(in the rows, 128 means zero)
Each path below is one point turned by a fixed rotation once a step. After each direction that follows a path, write how fast that rotation turns it, in degrees each step (0 if it stays still).
Each turn is a multiple of 5 degrees from 10 to 175, or 0.
Each row of a path follows its step; steps can be skipped.
path 1
step 0: [108 119 141 119 131 131 113 128 126 122 126 133 118 128 136 125 113 133
 125 119 131 125 118 126 124 129 136 127 133 124 126 124 125 126 132 122
 132 121 129 123 120 135 108 128 110 126 127 134 130 120 122 126 116 138
 116 126 133 131 127 107 131 137 123 127 125 141 130]
step 1: [126 111 127 126 123 121 140 120 138 136 129 123 120 117 124 123 124 130
 121 134 126 133 133 120 119 125 117 142 117 141 118 119 146 125 142 138
 123 135 120 133 122 129 134 132 123 117 133 134 133 131 123 126 130 126
 132 124 125 142 131 137 127 147 131 123 125 113 132]
step 11: [125 140 137 126 130 118 112 126 129 111 124 129 129 129 134 131 135 117
 126 128 136 137 133 119 126 120 125 121 132 125 122 131 123 132 129 128
 151 124 139 139 118 133 115 142 130 127 112 124 124 134 133 143 117 117
 131 136 122 125 115 124 132 120 129 140 128 124 121]
step 23: [142 125 139 128 132 127 135 126 146 141 129 143 142 129 134 128 140 115
 127 126 145 131 127 138 129 125 133 125 127 115 127 133 138 121 129 115
 128 114 124 135 118 129 128 132 124 132 130 142 127 129 135 138 112 135
 133 130 129 126 122 117 122 128 125 136 124 125 134]
step 31: [130 113 139 117 143 122 115 143 118 132 119 125 133 126 121 118 124 132
 122 124 131 120 128 121 117 133 118 131 121 125 129 130 131 130 133 138
 120 123 128 140 119 139 128 132 116 112 131 118 130 114 133 137 134 130
 125 130 125 131 127 119 138 129 119 113 131 131 116]
step 32: [125 128 113 127 117 125 141 119 150 143 122 114 116 125 134 118 118 128
 136 135 117 137 132 126 124 130 127 129 131 129 139 137 128 126 121 124
 125 127 128 124 116 130 122 126 125 131 135 138 130 120 131 141 130 123
 119 126 127 129 135 133 120 138 118 131 119 111 118]
step 36: [106 133 133 141 131 122 125 121 136 123 124 119 137 120 124 132 134 127
 139 122 131 128 146 125 138 137 132 125 128 108 121 119 127 126 135 136
 139 125 131 125 131 123 124 147 131 136 125 140 143 121 127 133 127 117
 123 135 133 138 121 129 120 131 129 124 125 134 121]
step 37: [137 105 138 138 139 148 124 128 130 134 139 130 129 128 139 132 129 121
 129 129 132 118 135 127 112 128 126 116 140 127 127 126 135 126 118 130
 123 128 122 142 141 131 130 127 137 124 136 127 119 121 133 133 130 133
 136 126 139 130 127 126 131 138 125 117 139 116 132]
[132 125 127 130 128 133 129 129 129 134 128 128 129 127 125 124 128 127
 128 130 128 133 127 124 126 128 131 131 128 125 125 130 130 125 126 130
 127 129 128 129 127 130 128 130 130 128 128 130 128 129 127 126 131 130
 127 125 127 126 126 128 129 129 128 130 130 129 129] : 130
[126 128 128 127 132 131 128 129 123 130 132 127 129 131 129 130 126 131
 126 129 126 128 126 130 125 134 126 130 127 129 128 128 127 128 127 128
 128 123 129 128 128 128 127 127 132 129 131 129 128 125 127 130 127 131
 126 129 128 126 129 130 128 127 129 130 127 128 132] : 175
[129 127 127 127 128 128 130 121 128 127 132 129 127 129 129 127 129 124
 129 128 127 126 126 129 128 129 130 127 128 127 126 125 128 128 131 132
 128 125 127 128 130 129 130 130 127 128 123 132 127 125 129 125 125 127
 125 128 126 129 128 124 128 127 129 126 128 128 130] : 110
[129 129 127 124 127 129 128 126 125 126 126 124 128 126 128 126 127 129
 124 126 129 130 124 127 128 127 129 129 131 129 129 129 127 126 130 126
 125 129 132 129 130 128 125 128 128 125 128 130 128 128 124 124 128 126
 127 129 130 130 131 127 124 130 125 131 129 124 129] : 55
